(in the rows, 128 means zero)
One turn sends every row of this set to another row. A few are shown first. Where does it send the rows asked after them?
z_862: [ 86 100 132 118 105 143 151 134 138 117 140 133  99 126 145  85  92 132
 118 172 137 124 120 138 107  85 134 126 152 128 114 116 140 140 141 119
 123 104 100 105 165 137 181]
z_961: [121 143 118 140 123  89  98 119  86 114 143 116 116 153 153 146 113 131
  98 136 180 127 110 159 127 106 175 111 128 132 120 143 162 137 159 131
 114 127  93 105 102 142 132]
z_534: [111 117 109 148  95 113  93 173  98 130 133 124  96 140 101 177 113 160
 146 157 131 123  79 153 139 121 164 122 157 112  69 104 154 108 122 123
 106 134 136 128 156 128 135]
z_854: [133 112 100 126 149 135  91 130 124 103 148  98 127 118 102 103 167 184
 104 145 114 145 140 161 161 148 156  96 124 107  95  89 144 125 140 121
 131 121 112 128 135 140 169]
z_417: [ 89 140 122 105 117 146 114 119 100 106 159 106 114 137 126 124 137 151
 127 130 144 106 113 207 118 108 124 134 166  97 121 138 123 121 162  99
 104 108 160 155 146 126 140]
z_577: [128 126 129 103 146 106 126 125 127 135 123 131 151 115 107 159 119 160
 129 175 128 141  96 141 108 123 107  96  91 102 111 148 160 101 150 139
 114  95 113  94 157 146 166]
z_178: [141 130 129 104 143 104 130 127 128 139 131 129 156 120  96 164 126 168
 131 162 122 142  98 141 109 111 117 102  98 102 114 144 165 106 143 123
 112  95 110  92 161 154 169]
z_7: [ 78 141 126 118 124 148 108 127  97 101 159 117 116 128 127 123 136 157
 138 132 140 107 115 200 118 102 131 134 163  98 125 138 123 121 158  91
 107 112 161 153 157 121 138]
z_856: [ 98 116 122  91 135 135 101 132 135 106 139 115 131 129 135 145 138 140
 124 108 110 153 114  91 155 130 145 123 184 114 117 140 187 109 154 118
 154 146 135 141 127 135 129]
z_696: [114 138 157 158 133 166 138 172 120 111 161 125  96 123 101 137 128 140
 147 145 141 142 134 138 152 154 153 102 156 119 137 139 164 167 147 140
 111 116 119 149 155 160 129]
z_73: [144 106 144 126 153 112 141 128 113 139 143 125 118 153 146 119 131  99
 156 145 158 131 142 139 148 108 114  96 132 119 153 101 168  95 136 150
 103 142 131 124 157 122 127]
z_76: [151 101 147 121 156 112 131 108 109 138 147 120 112 140 147 128 121 101
 153 153 153 131 137 140 144 110 119  97 138 117 156 104 159 101 133 152
 102 149 121 112 162 121 124]
z_686: [114 132 161 159 131 170 138 173 121 115 170 128 107 126 112 141 124 146
 146 132 130 143 138 142 143 154 144 100 159 117 137 150 169 156 145 130
 115 111 123 151 156 159 129]
z_88: [111 117 105 150 100 115  95 174 102 131 123 137 105 143 104 165 107 162
 146 145 131 122  81 152 138 124 162 120 149 108  61 102 158 104 118 123
 103 124 139 129 152 121 134]
z_5: [129 121 136 103 150 119 123 134 136 141 121 127 150 125  96 152 123 165
 132 165 127 131 101 137  96 121 110 103  98  98 115 145 165 102 150 118
 111  82 115  93 154 160 161]
z_145: [137 118 106 123 132 141  78 130 123 103 143 106 127 123 102 103 169 184
 101 136 109 140 135 153 158 145 152 100 126 113  92  88 151 124 132 121
 126 118 123 122 140 140 173]
z_538: [148 109 138 130 169 114 132 115 109 140 133 126 107 150 143 130 122 108
 155 141 161 129 144 145 138 122 112  95 138 121 143  96 170  95 137 146
  99 144 123 122 169 128 131]
z_458: [141 114 118 123 137 139  88 124 122 107 141  99 127 118  95 102 171 184
 109 140 125 137 141 166 167 143 151 100 123 108  89  94 147 126 135 125
 130 119 120 129 131 135 174]
z_734: [ 83 110  95 138 111 112 140 105 141 102 137 118 113  99 121 132 142 153
 146 153 139 143 121 126 158 125 121 106 123 127 145 153 140 112 103 103
 105 142  83  90 114 104 132]
z_459: [ 89  98 126 114 107 146 140 134 149 126 133 131 106 134 138  81  94 142
 122 175 121 117 124 144 110  84 137 120 168 136 111 128 137 140 138 111
 126 108  98  91 154 134 174]
z_294: [111 142 118 135 122  78  97 119  95 114 153 122 132 146 152 143 115 131
 107 144 192 131 104 161 121 107 175 119 132 136 115 138 153 146 146 133
 116 119 101 104 104 140 136]
z_171: [108 120 109 149 104 112  86 172 103 138 127 123 102 144 108 170 118 154
 142 143 124 116  77 161 132 117 167 114 154 105  71  95 154 109 117 126
  98 132 139 134 154 121 145]
z_810: [ 81 106  88 139 103 126 142 113 133  98 137 121 118 109 128 141 144 162
 135 149 133 137 127 132 150 124 132 108 129 130 142 149 139 101 111 103
  96 138  81 105 103 102 116]
z_634: [ 88  99  98 136 100 115 149 106 127 107 139 117 112 108 122 136 154 161
 143 148 129 134 127 119 145 132 125 113 129 122 144 153 144 107 110 103
 106 142  86  97 103 103 133]
z_496: [ 89 136 130 106 126 145 103 119 107  98 162 112 121 125 125 121 126 156
 136 127 148 110 115 201 131 102 126 140 169  90 127 141 123 122 160  96
 105 108 162 147 156 128 139]
z_530: [ 94 100 142 114  94 142 141 131 138 124 135 128 103 134 134  86  96 131
 117 182 146 125 118 141 113  85 128 117 161 132 115 135 144 136 142 121
 121 113  98  91 167 131 186]
z_267: [ 95 119 122  86 131 131 104 137 141 102 136 118 121 123 139 140 133 143
 129 114 107 149 110 102 160 123 142 130 182 108 110 142 185  95 154 130
 155 151 138 130 130 133 126]
z_527: [121 131 164 155 126 166 135 179 119 109 158 124 102 127 107 135 126 145
 154 140 129 141 138 141 140 150 155 113 159 121 141 149 160 163 145 130
 110 117 111 147 161 162 127]
z_876: [ 96 117 127  94 136 131 100 123 141 114 139 123 123 124 140 140 138 151
 131 108 116 148 108 102 160 117 136 122 191 106 119 136 191 105 155 124
 154 151 135 137 132 142 125]
z_495: [120 143 122 126 116  94 100 121  96 121 150 115 120 142 155 144 112 121
 110 147 189 136 108 160 126 104 173 121 112 130 110 145 151 138 155 129
 118 116 100  97 100 125 136]

z_961 goes to z_459
z_854 goes to z_88
And these:
z_267 goes to z_458
z_294 goes to z_862
z_76 goes to z_734
z_171 goes to z_7

One turn sends every row of this set to another row. A few are shown first. Where does it send the rows asked after them?
z_132: [167 144 115 105 111 131  98 133 116 100 145 134 148 150 138 144 131 147
 124 126 117 141  91 109 120 134 104]
z_350: [105 119 147 112 135 120  64  90 114 130 129  72 113 145 132 108 117 124
 101 145 129 153 109 116 128 123 118]
z_632: [112 121 125 109 116 130  85  75 129 120 138  73 115 141 136 133 114 113
 111 144 127 148  88 115 131 103 109]
z_189: [152 143 119 126 106 145 112 100 124 135 158 112 125 164 134 138 119 151
 123 167 143 124 110 123 167 111 179]
z_276: [ 85 134 123 117 122 126 139 108 133 132 131 128 108 135 144 130 138 167
 118 118 152 147 200 116 176 120 120]
z_482: [152 107  97 115 112 116 137 154 118 142 137 113  93 129 152 140 156 108
 119 130 123 153 131 115 118 157 119]
z_204: [180 127 125 138 146 133  94 140 116 115 135 114 164 139 134 141 126 135
 112 131 149 129 108 114 123 148 107]
z_574: [172 113 112 132 131 128 132 138 133 143 155 104  84 120 119 152 164 105
 120 132 134 144 142 118 116 148  96]
z_824: [ 88 123 112 127 119 137 150 101 130 123 150 133 104 134 137 144 122 145
 121 124 155 125 189 121 185 120 123]
z_899: [144 154 129 132 114 112  78 115 108 141 157 108 139 161 124 103 148 166
 120 164 120 148 150 140 176 107 130]
z_836: [ 89 120 106 138 144 150 121  74 123 148 136 132 134 144 161 155 163 123
 117 129 160 111 182 130 150 123  98]
z_224: [144 129 128 110 119 133 121 156 123 146 151 122  77 132 130 133 173 130
 120 136 122 165 138 114 109 154  97]
z_803: [104 128 143 121 136 137  70 101 135 136 134  68 127 143 132 138 120 118
 107 158 148 145  99 113 122 110  94]
z_599: [192 138 144 118 144 124  84 116 111 110 148 121 136 137 114 119 136 153
 122 115 120 142 117 112 117 142 109]
z_973: [ 85 128 108 103 125 151 131  64 121 141 137 153 114 146 170 147 157 143
 133 126 139 119 165 117 137 118 125]
z_800: [ 93 135 130 127 135 154 143 101 146 134 139 127  99 134 130 145 135 160
 115 122 175 132 187 113 172 121 119]
z_133: [ 91 124 133 123 151 153 115  67 111 149 151 148 106 135 142 122 163 143
 126 126 145 120 181 134 144 129 110]
z_225: [167 166 125 143 126 135  92  96 153 149 128  77 139 164 135 146 157 156
 108 144 166 140 142 112 162 104 135]

z_599 goes to z_204
z_836 goes to z_973
z_482 goes to z_224
And these:
z_803 goes to z_632
z_800 goes to z_824
z_899 goes to z_225

